One vector is turned by the same rotation once a tick. Each row is the vector after some number of ticks, and that number follows the row.
The counts run from 0 to 360.
[ 12   7 -18   5  32  20 -10  -1   2  -6  39 -37  -2  14   3 -18  -7 -11
  22 -18 -11   8  28   1 -26   1   7  -3  -5  29  10   3  22 -17  27  -6
  23   4   8 -27 -31  -3   4 -18  18 -24   4 -27  26  -3  19 -15  -8 -14
 -15  24 -34  13  13]  169
[ 16 -10 -16   0  26  32 -17 -19  -8  16  32 -16 -13  14  18  -8   3   4
  21 -12  -5  -2  15  24   0   5   6  -2  -6  32  -3  15  13 -24  37  -5
  29   2  -3 -18 -34   4   2  -8  17 -24   0 -21  25  -3  25   1  -4 -14
  -6  29 -28  -8  20]  167
[  1  21  -4  20   3 -10  14  -2 -23   6  19  19  -6 -41 -24  -3  20   4
  13 -10 -32  11   4  27  18   7  20 -22 -39  14   0  -1 -12 -17  30  22
   4   4  16   0  12  -5  17   8   8 -16 -25   2  14   6  18   4  21 -21
 -27  -6 -26 -26  16]  68
[-39  26 -31  11   7   8 -14  -2   6   4  41  21 -12   7 -35   4  -3  -7
  -2 -29  -6 -12  16  -3 -17 -12   2  -6  24   9  27 -14  12  -8 -13   5
  -8 -27   6 -18 -18 -16   9 -44  29 -15  -7  17   0   8 -24  -3 -14  -8
  34  -2   6  -6 -34]  117
[  7 -11 -15 -14  11  29   7 -25  -6  40   7  13 -15   2 -17   4  20  30
 -12 -10  -7  -9 -22  16  -1  12  -7 -12  19  19 -10   5   7 -13  42  14
  12   9 -10 -28 -52 -27  11  -6   2  -4 -18  17  37 -13  29   3  10   3
  12  -1  -4 -24   2]  272
[ -8  17  -6  23  18 -16  29 -12 -32  27  11  -2  -9 -27 -38  -1  26  -1
 -19  -7 -14   2  -7   7   1  -3   2 -30  -3  25   5  -9  12   9  51 -10
   6   7  -3  15  -3 -40   8 -13   9   8 -21  29  26 -26  -4  18   8 -15
  -4 -29 -12 -22 -22]  74
[-21   8 -21   4   4  33  -8  -3 -18  13   7  13 -21   9 -13   1 -17   9
  21  -4  13 -29 -14  -2  -4   4  -3  12  -1  27  -5  -8 -20  -2  51  36
 -26   9 -29   7 -15 -52  -3 -32  10  -9  -3  23   4 -21  -5 -24   3  -5
   2  16   3  15   2]  137
[ -4 -21 -14   0  21  15  13 -13 -30  41  17  19  -4 -12   2  13  -1  14
  -7  -3 -24  -9  13   7  -5  18 -17 -13  -1  24   0  28   5 -24  32   0
  13   0  13 -46 -23 -10 -18 -17  -7 -13 -29   4  18  17   9  -7  29   2
   7 -10  -2 -37  -7]  192
[ 16 -15 -23  16   2   1  -8  -1 -20  23  18 -12  -5 -40  17  -3   7 -10
  21 -19 -26  12  27  22  19  -1  49 -20   0  28   6   0   3  -9  16 -48
  -2  -3  -3   6  -1   8   9  -4  -1 -15 -16  20  -3  -1  -1  15  17 -35
 -11  -1   7 -27 -22]  319
[-13  -7 -12  10  14  11 -11 -20   3  46   1  33 -22  -6  -1  19   3   5
  -1 -14   7  -8 -10  16  -7   6  11  -7  23  20 -18   0  -5 -17  33   8
 -24   1 -21  -6 -31 -38  14 -16   8   0  -6  58  25   2  -1  -8  12  17
  16 -13  -3 -35  -5]  352
[-35  -5 -24  10  14  13 -14 -10 -12  30  21  48 -12 -11  -2  20 -12   2
   7 -15  -7 -21   4  16   0  10  -3  -1   9  17  -1  15 -15 -33  13  29
 -15  -6   2 -32 -19 -17  -7 -23   3 -23 -13  31  -4  29  -9 -17  23   7
  23  -6   6 -31  -2]  112
[-25  17 -37  15   2 -14 -28  31  16  -5  29  -1   2 -38 -32 -11  14  -7
  28 -32  -9  -8  17   7  -6 -11  36  -6  19  17  13 -29   2   5   6 -36
 -11 -13  17  -2 -11 -12  35 -18  13 -19 -21   7   2  -2  -5   5  -4 -24
   3 -16   6  -3 -22]  232
[ 39   1 -34   5 -32  23  12  -7 -37  13   8 -44 -21 -16 -12   3  -4  -4
 -23 -16 -37  15  19   2  23  -7  26  -8   4  20  12  -6   6 -21  28   4
   2   7  -8  -2  -6   1  -1  -4   5  -4 -10  12  13 -11  15  -9   0 -56
 -19   5  -9   6 -10]  293
[ 14  21  -9  17  -8  21   1 -14 -12 -21  32 -13 -14  -2   8   5  -2  -8
   3 -19 -38  26  27  13  -5   3  33 -22 -21   7  16  -8  11 -35 -11  16
  13 -16   8 -33  -6  -3  14 -24  31 -15 -11 -12  21  17  19 -12 -12 -25
 -11  27 -28 -19   2]  284
[ 25   1 -23   0  -7  39  -1 -14 -29   3   8 -43 -18   0  -3  -6  -6  -6
   7 -29  -7  11  15   8  11 -14  11   4   2  35   4 -15   8 -15  49   2
  12  11 -23   2 -18 -20 -10 -32  18 -16   3  -5  16 -23   9 -24 -20 -29
   8  11 -18  23   3]  53
[  4  -8 -32  14  -4   6   5  23 -25  10   2 -24  -7  -8  -4   5 -23  -8
   6  -6 -13 -11  33 -31 -13  -2  11  15   6  27  25  -8  -5 -11  27 -10
 -32  -4  -3  -4  -3 -29 -19 -38  -4  -5 -22  26  -8  -3 -23 -36  13 -17
  -8  -8  20  16 -36]  215
[  5   3  -8  25  14  -1 -22   6   3  10  -2 -23 -14 -15   5   0  -1 -20
  26 -30   9  14  20   5  -2  -9  39  -2  21  27  -9 -34   2  -8  30 -34
 -25  -2 -11   4 -16 -44  12 -35  25  -8  -3  35  16  -7  -7 -28 -16   7
  11 -16  -7  -5 -12]  241
[ -5 -12 -18   5   9  24 -32 -25  -1  42   6  11 -19  -3   7  10   4  -3
   0 -30   6  -3   3  33  10   3  17  -7  35  25 -21  -4   4 -32  21   5
  -8  -2 -12 -12 -41 -15  15 -13   9 -12   6  45  23   9   4 -15   9   2
  28  -8 -13 -22   6]  354
[ 21  -8 -24  12 -21  26 -27   3 -10   9 -11 -21 -21 -16  21   6 -16  -4
  27 -25  -7   5  24   8  15  -2  50  11   6  28  -4 -23 -21 -24  23   5
 -37  -3 -24  -6  -8 -23   0 -27   4 -17  -5  29   1   7  10 -39   1 -15
  -2   9  -3   4   1]  132
[ 23   2   4  16 -10  16  22 -21 -28   5  -9   0 -26   0   1   4   4  18
  12  -2  -9   8 -11  -1   4   8  28 -20 -16  18   3 -27 -11   4  45   4
 -12   2 -34  -1  -8 -60  -1 -29  23   9 -23  22  15 -22  13  -2  -1  -3
  -5  18  -8 -20 -11]  48
[-10   1 -30   1  20  22 -29 -12  14  15  30 -16 -12  20  -9  -2  -6 -12
  -1 -30  12  -9  13   3 -18  -6   8   3  43  20   1  -8  21 -18  15  -7
   2 -11  -5 -22 -52 -17   8 -35  23 -16   5  23  23  -4  -3 -16 -19   0
  29  -2 -11   3 -13]  357
[  3  -1 -35   6 -22  23 -31   4  13  14  25  -4 -20   7   8   4  -4  -2
  12  -3 -22 -17  13   3  -4  -2  48  -5  12   6   5   2 -15 -21  -7  14
 -31 -17  -4   4 -25   1  33  13   2  -4 -13  29  25   4  15   6  19 -37
 -37  26 -11 -17 -13]  15
[-12  28 -24  -5  -7   4   6  13  14  -7  31  22  -3   2 -40  -5  18  33
  22 -19 -19 -13 -11 -10 -22   7   8 -15   4  -2  25 -20   2   9  11  -7
   4 -11   2 -28 -26 -43  30 -26  27  -8 -37 -18  17  -8  20  10  -4  -6
   9  14   5  -9 -22]  38
[ 11  -7 -17   6 -11  21  -6   8  -6  23 -10   7 -11   2  -2  12  -6  21
   6   3 -10 -26  -4 -15  -9  13  19  10   7  14  -7  -7 -27 -14  34  37
 -46   4 -19 -16 -26 -43   5 -11  -8   6 -27  43  21   0  19 -28  25   0
 -21  -2  -4 -12  -5]  22
[-36  10 -29  14  17  11 -15  -3  -6  21  51  26  -9  -1  -8  -9 -10 -11
  27   2   8 -33   4  18   5   0   7   3 -10  23   2  23 -15 -21  28  35
 -15  -9   5  19 -14   2  11   9  -6 -31   6  14  17   0 -15  11  30 -23
 -20  13  -9  -7   5]  335
[-14  11 -23   6  18  16 -15   7  13   3  44  15  -3  16  -2 -13  -1  16
  40   8   6 -32 -11  -2 -21   8  12  -1  -8  15   2   8 -19 -18  34  31
 -10  -1   2  -3 -32 -17  25   7   3 -18 -11  -5  34 -10  18   5  19 -10
 -35  27 -19  -6  10]  254
[  1 -16   2  27  31  -1   9  -6 -25  25  13  -6 -10 -10  14   1 -13  -4
  24   5   1  -6  18 -17  -9   4  18  -2  -8  34   4   4  -5   0  45 -28
 -26  -6 -19   6   1 -47 -14 -35   1   6 -15  30   5 -14 -23 -14  22   7
 -18   1   5 -13 -29]  324
[ -1  18 -33  22 -15   5   8  -2 -17  -1  37 -23 -13  -2 -19   2  -1 -15
 -11 -10 -22   7  31 -19 -11 -14  30 -24   6  11  35  -7  17  -1  -9 -17
 -10 -25  -4   8   0  -6   4 -27  21   2 -12  13   5 -10 -21  11  -2 -42
 -10   5   6 -16 -45]  206
[  0  17 -12  13   0   4  29 -10 -30  31  14  -3 -12  -7 -37  12  10   5
 -28   9 -19   2  -6  -6   1   9   3 -23 -11  15   7   3   2  -6  36  31
 -10   4   2  12  -5 -26   6   5  -5  13 -20  30  39 -19   7  18  23 -29
 -33 -13 -19 -21 -10]  182
[-14  11 -47 -10  -6  31 -28   9  -6  -4  23   2 -10 -11 -24 -11  -9  -1
  33 -29   4 -22   3  22  13  -9   7  15   9  27   2  -9 -16 -24  31  30
   5  10  -5  -3 -25  -5  12  -8   7 -37   6  -5   0   0   9 -19  -9 -29
  12  15  -8  28  22]  141
[-32  20 -28  19  16 -24 -10  33  16   4  33   4   6  -8 -36  -9  11  -1
  13  -2  -9 -31   6 -18 -26  -2  15  -3   5  11  12  -9  -7   6  15   0
 -31  -7  27   8  -8 -25  35  -3  -4  -5 -23  22  23  -9  -9  10  24 -13
 -32 -20  -5  -3 -19]  341
[ -3 -11 -32   2   6  26 -34 -21   3  29  14   3 -16   0  10   9   2  -9
  -3 -39   6   1  11  29   6  -9  17   6  38  24 -13   1   8 -33  17  -7
  -4 -10 -12 -19 -45  -7  19 -16  14 -25  12  37  20   6   2 -18   0   0
  29  -7 -11 -13   2]  355
[-20  28  -4  20  20 -10  24  14 -16 -10  31  11   3 -13 -40 -13  17  14
  23   2 -20  -8   0 -10 -20   5  -5 -13 -39  15  22  -2  -3   2  47  20
   9   7  22  -6   6 -32   7 -12  10 -12 -31 -22  18  -5  10   2  12 -11
 -30  -2 -17   0   3]  65
